(in the rows, 128 means zero)
Each path is a new rotation, seen through one point. The rows after it are directions, each followed by how far the rotation turns it, in degrees a step (0 if it stays put).
Each turn is a multiple of 5 degrees from 10 to 175, or 0.
Each row of a path follows its step; steps can be skipped.
Path 1:
step 3: [129 125 134 132 134 121 122 121 132 122 131 116 136 139 124 135 129 112
 125 130 128 126 123 125 131 127 129 131 124 131 136 131 128 130 134 130
 127 128 114 131 137 130 133 131 128]
step 5: [123 120 131 128 123 134 127 131 118 125 130 124 127 131 140 138 120 132
 126 120 131 129 119 130 128 119 129 128 132 125 123 133 127 131 114 116
 128 134 122 127 131 123 126 125 126]
step 11: [129 121 126 133 117 126 125 125 126 126 122 125 129 129 131 140 126 136
 134 126 136 125 130 122 130 119 133 127 128 129 135 126 130 124 121 121
 124 132 120 125 143 123 121 136 133]
step 15: [117 121 134 131 117 126 128 122 131 126 131 119 135 133 128 132 127 124
 122 126 130 123 127 128 133 124 131 114 129 132 124 131 124 139 135 117
 123 136 124 127 131 125 124 133 122]
step 17: [130 133 121 132 128 132 127 126 128 122 121 124 124 147 133 135 126 128
 127 126 132 139 129 131 125 119 128 136 129 129 132 124 132 124 120 120
 130 131 121 135 138 132 128 130 133]
step 21: [129 129 127 134 114 129 125 126 130 122 139 123 130 137 123 129 131 133
 131 120 127 132 125 131 134 120 125 122 130 121 122 130 131 138 124 126
 132 133 122 132 142 125 124 130 122]
step 22: [128 117 130 131 135 134 135 130 130 135 121 126 132 143 136 134 123 129
 133 124 136 130 124 122 133 128 128 137 127 122 128 135 123 135 128 120
 130 128 129 132 136 131 134 125 118]
step 23: [116 132 130 133 127 128 127 131 125 121 118 133 130 136 132 123 124 125
 121 135 130 130 124 120 132 124 135 129 132 134 142 132 128 122 121 127
 122 133 117 133 137 132 125 127 132]
Speeds:
[126 127 127 130 127 129 129 128 128 124 124 130 128 127 130 130 130 130
 127 127 130 128 128 128 129 127 127 131 127 123 126 127 127 126 128 127
 126 129 129 128 130 129 127 126 127] => 65
[127 129 129 125 127 129 128 125 126 131 128 129 131 127 126 128 128 129
 126 127 130 128 129 126 126 127 128 126 128 128 127 128 127 125 129 127
 127 129 126 123 128 129 125 128 127] => 80
[127 129 128 130 130 130 131 128 126 127 129 126 126 127 128 127 127 129
 128 125 128 130 128 126 127 128 128 127 128 128 129 132 125 127 129 127
 129 125 126 130 127 131 127 125 128] => 80
[128 127 124 127 128 128 128 128 129 129 128 129 130 130 128 124 128 129
 130 128 130 132 129 125 129 129 126 130 126 128 132 126 126 129 127 128
 129 130 127 127 129 128 129 127 129] => 70
[126 129 128 128 126 126 127 128 125 126 127 126 129 130 127 128 126 126
 128 127 127 130 128 129 128 127 127 125 125 126 129 129 131 128 129 125
 127 129 130 129 128 126 126 129 133] => 175
Path 2:
step 0: [134 131 123 128 131 122 135 128 128 135 125 126 136 130 131 129 130 139
 138 128 129 129 136 133 130 132 127 140 120 126 128 134 134 129 120 123
 132 135 124 128 127 136 123 121 125]
step 1: [136 137 127 132 118 117 132 126 128 130 128 124 132 125 128 123 128 127
 122 125 127 137 133 134 121 120 131 137 129 127 121 126 129 119 123 123
 130 134 124 138 126 131 122 129 132]
step 2: [131 129 130 126 125 125 132 129 128 134 125 123 137 126 122 126 119 128
 125 129 132 130 127 133 133 133 135 134 126 118 128 127 128 120 132 129
 135 122 124 122 121 133 119 122 143]
step 6: [125 129 134 134 123 127 123 139 124 124 124 117 128 127 126 119 131 134
 128 127 118 124 131 127 129 129 125 121 135 121 123 126 139 130 123 128
 135 133 129 137 131 133 126 133 131]
step 7: [122 123 129 128 132 125 127 131 126 129 138 126 124 122 122 128 131 135
 127 131 120 130 139 130 134 133 123 128 130 116 139 130 133 122 121 127
 135 128 133 133 121 128 124 122 130]
step 16: [136 127 132 131 117 130 127 125 126 131 126 122 133 131 131 121 131 127
 124 122 132 133 129 136 132 127 124 130 128 120 121 121 139 128 129 125
 132 140 128 137 137 131 134 129 123]
step 21: [131 125 127 134 127 118 128 133 127 128 119 115 134 131 127 126 125 131
 120 135 129 126 133 124 128 136 123 131 128 132 120 129 135 125 124 123
 132 122 129 127 136 133 126 138 135]
step 24: [132 129 131 141 118 126 132 142 126 131 132 128 129 122 126 127 134 126
 126 124 116 126 128 133 134 128 128 129 137 126 125 124 135 125 132 127
 126 132 136 131 136 120 128 124 133]
Speeds:
[124 129 128 126 127 129 128 128 129 128 131 129 126 128 128 128 128 129
 126 126 128 129 130 129 126 130 131 128 127 126 129 131 126 126 129 130
 130 125 127 128 128 130 131 126 131] => 140
[127 130 128 129 131 128 128 129 124 129 127 128 128 127 126 127 128 132
 129 124 127 126 129 129 125 127 129 126 126 129 129 129 129 128 125 128
 126 127 130 129 127 127 127 130 128] => 55
[128 128 126 127 129 129 128 129 127 126 127 125 130 126 126 126 127 129
 126 128 130 130 128 128 129 126 126 129 125 128 128 125 127 126 129 129
 128 125 130 125 128 127 132 129 125] => 60
[128 132 124 127 128 125 127 126 128 128 125 130 130 129 129 127 127 126
 127 129 129 128 127 128 128 129 130 129 129 130 130 129 127 126 129 127
 130 128 128 127 127 128 126 131 131] => 40
[126 127 128 127 129 126 128 126 130 127 128 130 130 128 130 127 124 132
 130 127 125 128 128 128 129 126 128 129 128 127 128 130 127 130 130 126
 127 130 129 125 127 129 129 127 127] => 145
[129 128 129 129 127 128 126 130 127 131 126 131 128 129 128 128 128 128
 129 129 129 128 131 133 128 128 127 127 128 128 126 129 128 131 127 125
 130 124 127 127 130 128 130 129 127] => 140
Path 3:
step 5: [124 124 127 128 122 132 135 129 127 129 132 126 121 128 122 117 140 136
 126 142 123 134 124 122 122 132 124 127 129 137 131 125 124 133 134 132
 124 123 125 127 130 120 130 127 141]
step 6: [123 127 126 120 131 127 122 122 122 129 131 136 128 131 134 133 127 120
 125 124 122 133 126 134 133 119 129 122 140 120 132 126 127 139 131 138
 122 127 133 137 128 132 132 129 135]
step 7: [131 123 121 131 118 129 136 131 133 132 118 132 126 128 126 131 130 124
 121 122 135 126 129 138 140 127 124 135 125 125 119 133 131 134 125 119
 131 126 134 124 129 133 121 117 133]
step 9: [131 131 120 118 129 134 129 122 137 130 126 119 121 122 129 126 125 139
 130 135 126 122 124 127 118 140 131 119 124 126 127 121 121 130 133 130
 122 126 131 135 131 123 124 123 134]
step 10: [123 131 132 127 132 120 118 127 123 123 122 136 129 125 127 139 119 119
 139 133 137 138 127 125 133 129 128 125 136 133 127 132 124 129 128 134
 127 121 132 132 133 126 129 125 139]
step 14: [124 134 140 126 132 133 125 132 134 132 122 130 128 133 124 139 129 124
 131 128 136 127 126 131 131 116 129 126 129 129 133 131 110 135 133 126
 134 120 131 133 128 126 136 133 133]
step 21: [127 134 133 125 129 132 127 119 138 134 126 133 127 123 140 131 117 125
 132 124 127 121 125 131 126 120 135 129 129 130 127 128 131 120 122 141
 124 132 132 121 120 129 128 131 118]
step 22: [127 127 141 133 117 127 124 133 136 126 125 127 127 125 118 127 134 137
 132 133 131 124 124 131 125 129 115 137 121 135 127 133 121 129 132 132
 133 124 134 122 130 118 127 128 125]
Speeds:
[129 128 126 124 132 126 127 128 127 129 128 128 131 129 130 128 130 126
 131 130 129 129 130 130 126 126 128 131 131 126 127 128 129 126 127 128
 128 128 128 127 127 126 130 129 127] => 170
[129 126 127 127 132 128 128 127 127 130 129 125 129 126 129 125 126 131
 126 127 125 130 128 125 126 130 126 126 130 127 129 128 129 130 131 129
 130 128 129 128 127 128 129 126 129] => 100
[127 126 131 128 129 128 125 127 131 129 124 127 129 130 130 127 126 127
 128 126 128 131 128 130 128 126 131 127 129 130 125 127 127 129 128 128
 127 129 129 126 129 130 126 128 129] => 100
[131 130 127 127 125 128 128 125 130 128 126 126 129 128 124 125 131 127
 128 128 128 128 131 129 128 130 127 128 129 129 127 127 126 127 130 128
 131 127 128 127 126 130 128 127 130] => 170
Path 4:
step 0: [130 130 126 139 128 131 131 141 131 131 127 120 132 132 126 122 125 139
 127 130 130 131 134 132 119 130 127 129 130 130 131 131 112 135 134 131
 124 125 132 119 129 118 130 131 122]
step 2: [134 123 133 131 125 128 131 135 129 134 123 130 121 141 127 120 122 132
 118 130 129 127 123 133 129 134 129 131 126 128 135 139 125 135 122 134
 126 125 113 128 127 136 135 133 127]
step 5: [141 129 127 143 135 123 133 125 122 131 129 130 122 131 122 124 128 131
 135 133 119 135 129 121 125 121 129 124 125 137 126 132 118 130 121 129
 126 123 119 125 129 127 124 123 133]
step 7: [130 136 134 123 137 122 135 124 122 140 118 130 124 125 128 135 115 132
 132 129 135 136 130 124 133 125 132 134 130 134 129 129 134 129 125 132
 127 123 123 125 129 141 129 127 129]
step 10: [128 129 123 129 122 116 133 117 129 131 116 122 117 141 124 126 129 138
 122 125 129 126 139 127 128 130 126 130 124 131 124 134 135 127 129 124
 126 126 122 124 127 122 124 121 132]
step 12: [126 129 125 129 133 125 124 126 132 123 121 131 128 130 138 129 123 137
 126 119 132 129 133 131 134 136 127 134 137 121 140 125 130 123 130 123
 124 118 127 130 134 132 133 115 133]
step 22: [133 124 128 131 120 119 130 131 121 122 132 126 129 132 133 131 132 124
 149 121 128 122 130 128 135 128 128 137 130 128 133 132 129 134 134 125
 122 127 130 127 125 134 123 133 136]
step 23: [123 126 118 137 123 123 130 135 128 124 136 135 130 124 129 128 125 131
 115 126 124 130 126 119 117 122 125 131 134 122 123 124 127 132 121 123
 124 127 133 136 129 116 133 131 128]
Speeds:
[127 129 128 126 129 129 125 127 124 126 127 128 126 131 127 127 130 127
 125 128 126 128 128 129 129 130 127 127 127 125 128 129 124 126 129 128
 128 129 126 129 126 129 126 125 128] => 45
[129 126 127 127 125 128 126 127 125 130 126 125 127 129 131 126 127 127
 127 128 128 127 129 130 127 127 130 131 131 128 129 128 130 129 131 129
 126 128 130 126 127 125 128 127 127] => 35
[129 129 128 132 127 131 126 131 130 128 127 130 128 127 128 130 131 127
 127 129 128 128 128 126 126 127 130 128 129 126 130 125 126 129 130 127
 127 127 127 128 129 127 128 126 125] => 125
[128 129 127 127 128 128 130 132 127 124 128 127 131 126 128 128 126 127
 130 130 128 127 129 129 131 127 128 128 130 127 130 127 127 126 128 128
 127 129 127 124 127 126 127 127 131] => 80
